(in the rows, 128 means zero)
T: a few groups of rows, each row roughly a mix of its group's hidden directions:
T (152 x 14):
[[ 89  97 132  84  95 144  92 114 126  96 192 108 168 112]
 [138  79 192 129 138 141 108  95 129 161  75 132  78 128]
 [150 129 130 128 123 112 125 160 132  92 173  43 167 157]
 [123 161 127 102 173 139 102 170 106 110 210 106 143 140]
 [108 155 152 123 164  65 141 155 153 151 127  67 146  89]
 [110  92 150 127 127  74  94 159 105 168  76 165 104  98]
 [ 78 159 104 129 146 158 135 100  62 162 102 146 174 121]
 [105  72 108 189 116 159 125 143 116 127 116 164  69 149]
 [144 141 176 168 150 132  97 116 119  50 111  98  92 129]
 [143 134 204 181 146 100 132 104 175 107 138 102 101 123]
 [161 106 169 100 156 140 138 162 203 164 129 146 103 152]
 [141 147 176  97 126 109 152 175 135 180  89 120 169 169]
 [ 94 167 143  77 141 203  98 148 132 127 148  99 151 114]
 [133 125 124 150  90  99 135  75 122 163 187 130 105 189]
 [ 99 111 175 111 129 160 141 140  79  84  79 158 104 166]
 [115  95  97 104 111 121 123 103 157 179 123 137 160  48]
 [105 134  72 145 131 168  90 151 111 176 103 161 165  90]
 [ 62 122 170  94 159 119 130 129 113 131 189 148 106  91]
 [110  84 122 140  74 163 149 160 183 154 107 131 115  80]
 [109 169  75 106 108 108 150 129 119 130  94  99 202 150]
 [141  86 162 170 134 135  58 100 147 166 137 127 171 147]
 [108 128  98 111 167 120 138  79 154  80 160  70 151 163]
 [185 133 145 103 193 174 103 122 107 135 165 164 127 148]
 [162 143 151 165 158 135  82  94 123 104  69 110 160 171]
 [114 174  96 122 123  92 121 108 106 137  73 169 105  67]
 [142  98  92 111 153  74 128 111 177 144 181 103 142 171]
 [147 127  71 113 150  78 120 184  91  94  93 145 150 119]
 [126  63 107 160  73 140 126  70 152 131 101 157 116 114]
 [130 122 102  93 112 132 169 115  85  56 137  93 101 168]
 [172 119 150 170 107  84 145 104  67 157  90 141 108 151]
 [166 101 128  84  87 107 140 140 146  66 139 102  79  99]
 [159 164 139 160 199 143 113 179 165 142 135  90 125 140]
 [113 150  83 166  77  77 167 132 137 142 174 162 148 124]
 [109 134 126 174 169 157 132 169 139 104 103 169 110  60]
 [101 218 147 108 151  99 114 130 136 143  94  94 158 122]
 [ 61 145  93 175 174 145 127 130 140 144 182 118 135 104]
 [ 77 172 140 151  87  82 135 123 141 184  89 148 124 110]
 [ 87  92 103 137  79 109 101 161 153 144 126 161 184  91]
 [140 108 120 124 126 132 154 115  70 105  36 103 113 132]
 [ 41 131 164 118 128  94 135 154 150 140 120  74 139 138]
 [121  95 122  65 118  97 161 118 140 155 120 137 103  53]
 [144 133 117 127 156 201 105 126 136 137 103 188 118 185]
 [123 126 134 131 103 153 112 107 128 139  85 196 185  74]
 [130 127 109 105  91 135 111 176 140 145 133 156 110  37]
 [140 121 202 155 162  85 139 110 138 136 134  78  91 156]
 [ 93  99 165 115 113 162 131 157 153 114  78  56 137 143]
 [131 155 140 111  83  66 143  54 131 164 124 123 114 108]
 [140 156  89 116 139 166 144 144 117 116  60 181 129  79]
 [143 173 143 169 143 133 139 194 137 132 100 123 198 136]
 [201 149 166 103  94  72 127 158 129 115 122 135  93 142]
 [104 109  81 113 103 125 110 169 126 116 103 171 162  58]
 [125 122 168 164 123 115 122 136 197 161 176 155  81 113]
 [149 121 161 191  93  81 156 130  87 116 116 137 111 179]
 [150 186 145 108 199 121 134 156 112 100 144 131 123  74]
 [121  83 131 175  74 144 107  87  96  99 132 122 101 179]
 [109 130 157 117 143 173 111 139 194  57 141  98 118 111]
 [159 133  69  77 148 104 171 123  86 128 125 105  94 163]
 [128 157 104  95 167 176 126 151 106  74  74  96 116 108]
 [108 129 119 102 103  78 140 107  54  88 175 110 143 135]
 [210 128 142 151 149 115 158 145 145 150  63 129 125 150]
 [154 140 100  47 109 105 114 151 170 162 136 143 167 115]
 [ 56 177 100 175  90 135 132 116 155 122 160 104 133 128]
 [ 95 122 121  99 127 137 108 160 158 111 173 132 103  42]
 [ 73 144 170 144 160 139 107  95 115 120 132 128 130  47]
 [ 77 134  70 115 147 157 120 124 149 174 143 135 184  93]
 [207 105 122 121 182 126 136 141 104 117 130 190 125 117]
 [150 112 112  90 139 161 116 126 109 119  66 176 115  63]
 [110  88 105 132 102 118 164 131  84 136  80  96  93 188]
 [107 149  79 131 100  67 131 128 105 117  58 101 121 153]
 [168 108 160 110 176 132 101  81 113 119  76 136  84  93]
 [127  73 162 104  67 142 134  99 131 180 134 119 113 174]
 [143 115 120  99 124 152 104 147 165 131 102 146 225 120]
 [131 135  70  91 135 199 103 135 124  84 101 131 165 117]
 [228  98 117 127 105 140 156 153 136 112 153 132 118 150]
 [139 119 114 114  84 138 119 173 145 107 134 134  86  42]
 [102 116 150 162 133 135 134 142 123  69 167 109  59  87]
 [116 104  97 119  57  85 179 145 146 160 112 107 161 126]
 [126 142 147 134 157 171 115  90 132  88  82 103 171 188]
 [ 99 150  86  92 156 102 106 173 102 129 200 142 112 123]
 [ 75 108 101 138 120 159 125 161  86 148 150 163 100  66]
 [147 106 139  94  91 147 142 101 108  81  58 132 159  89]
 [113  71 112 167 153 129 106 130 204 164 164 125 133 120]
 [124 103 111 168  99 180 100 146  81 129 132 172 177  96]
 [157 183 169 190 126 133 132 115 180 123  91 103 143 116]
 [136 148 139  69 132  79 144 122 135 109 210 141 126 103]
 [138 101 174 107  95 112 142 132 194 113 111  86 144  75]
 [151 116 143  95 133  95 106  82 173 142  95  74 179 145]
 [175 114 133 145  70 135 148 137 144  77  96 103  82  90]
 [132 103  58 147  80 145 133  77 119 139  79 113 108 106]
 [118 134 187 144 159 182 149 134 143 122  94  76  91 158]
 [150 120 134 157 127 112 175  74 161 154 109  99 161 190]
 [131 156  64 103  75  98 139 105 124 141 117 173 167  96]
 [140  71 126 142  93 128 140  92 133 140  80 175  92  80]
 [136 150  62  92 121  94 155 125 140 186 149 128 175 150]
 [164 114 170  82  96 102 185  96 151 132 112 118 137 177]
 [103 142  56 158 177 145  83 149 146 116 164 109 147 142]
 [141 211 128 142 183 107 151 150 108  90 112 101 119 124]
 [133  64 159  86  98 152 109 130 120 156 193 118 130 156]
 [134 103  95 144 176 121  85  91 140  74 136  80 139 169]
 [172 149 162 161 105 112 161 135 112  74 118 102  76 166]
 [162  64 156 108 142 191 145 153 113 129  92 143  93 141]
 [133  97 175  83 104 127 170  78 183 145 107 119 158 124]
 [116 184 106 154 148 130 187 180 116  94 166 122 107 109]
 [175 107 129 105 168 167 141 144 115  80 178  90 132 168]
 [157 116 141 169 135 163 117 127 121 104  50  82 133 168]
 [175 138 125 108  84 108 124 149 125  69 118 108  81  74]
 [151 122 131 203 153 117 159 125 137 132  67 168  97 148]
 [130 101 131 115  94  98 122  74 179 164 165 169  98  98]
 [123 111 141  77 107  83 156  95 118  96 171 117  71 159]
 [145 106 133  67 169 108  97  84 152 177 162 158 122 139]
 [124 116 131 126 148 197 110 143 147 105 213 124 156 124]
 [100  84 166 144 106 154 118  96 122 158  97 134  51 119]
 [176 108 141 107  86 140 112 128 146  83 186 121 188 135]
 [138  90 103 102 123 135 119 167 140  58 168 108  78 155]
 [ 98 136 174 130 145 158  85 118  90  83 118 149 165  72]
 [144 118 188  72  88  89 186 107 125 130 133 133 105 122]
 [ 84  95 161 141 119 173  98 108 159 114 102  61 119 151]
 [ 74 169  74 171  75 107 160 126 146 116 119 128 133 104]
 [118 182 119  76 156 140 129 151 101 102  84 115 114  67]
 [147 127 193  96 135 100 159 113 157 104 148 113 119 198]
 [141 113  75 161  97 137 178 174 127 131 132 193 146 139]
 [ 71 173 114 120 140 110 167 161 172 155 100 103 107 168]
 [134 115  90 141 102 162 111 198 187 138 146 141 110  89]
 [106 122 186  68  97 172 148 125 128 152 118  89  98  98]
 [111  99 138 156 104 175  79  74  99  95 137 162 105  97]
 [ 82 180 141  95 151 173 125 177 152  87 157 134 149 121]
 [ 94 130  67 125 138 131 131 108  62 182 120 150 166 125]
 [ 96 157 158  98 131 145 152 209 117 149  75 114 124 120]
 [148  99 181 168 136 145  99 153 146  70 126 121  73 150]
 [151 129 117  93 107 123 124 134  35  90  97 139 105 151]
 [102  80  71 150  57 118 156 152 130 109 103 120 133 150]
 [125 104 113  55  76  97 163  91 100 114 130 162 141 131]
 [106 113 133 106 147 160  85 124  85 118 197 180 132  99]
 [117 137 136 181 154  87 142 156  87 137  97  60 118 157]
 [166 129 110  94 115  95 118  83 117 145 160 186 142  70]
 [160  45 115 104  99 181 127 152 140 129 112  93 132 117]
 [180  70 129  87 112 125 142 102 100 101 104 103 113  74]
 [ 94 107 120  89  89 157 152 173 131 104 109 112 131  55]
 [ 98 120 165 141 166  89  78  84 126 132 153  75 107 100]
 [ 96  93 115 109  67 131 164  97 147 126  61 118  96 122]
 [ 91 131 164 146 140 178 107 150 168  90  98  69 113 150]
 [137 196  82 162 114 132 153 176 173 126 158 106 122 116]
 [141 127 123 123 112 192  77  89 128 100 126 177 179 144]
 [100 111 145 100  87 162 103  62 170  80 108 121 116 118]
 [130 152 112 173 103 104 123 132 148 123 108  53 190 143]
 [117  87 144 122 125 188 120  95 109 110 144 106  48 120]
 [169 114 108  76  87 108 145  77 118 100 159 155 125 175]
 [169 147 177 113 162 127 138 158 130  72  95  76 154 113]
 [ 86 117 133 156 165 110  99  99  88 191 133 159 149  88]
 [117 106 174 127 112 144 113 155 144  89 139 135  73  54]
 [108 110  81 160 105 141 117 137 145 123 105 196 149  65]
 [ 98  71 153 142 106 138 133 160 170 141 151  84  71 105]]

which group is each row in? (one row of each group first):
[147 109  85 158 116  95 131 163 186 137 183 111  93 100]
P
[ 90 157 132 147 129 150 112 140  58 101 117 168 179 163]
M
[152 105 181  65 156  94 100 171 108 159 122 131 149 111]
S

[120 159 159 113 156  88 117 116 127  90 179  86 116 190]
M
[115 112 105  84 129  92 176  88 120 184 151 131 166 167]
P
[ 77 125  68 112 120 181  87  91  91 119 120 123 152 144]
M
[105  95 125  75 144 148 117 133 116 106 174  91  93 192]
M
[125 151 109 142 132 174 103  93 181 157 122 202 104 126]
M
[135 196  87  99 101 137 172 108 139 109 167 120 168 103]
S
[155 134  93 107  87 107 139 136 159 123 190 108 176  79]
M
[108 109 118  69  87 122 144  83 142 146  77 168 153 160]
M
[136 101  89 146 142  54 146  81 107 128 170  92 107 126]
P
[102 210 159 108 130 147 161 115 127 142  89  89  98 119]
S
[127 193 137 131 134 146  73 176  96 117 108 156 125  79]
P
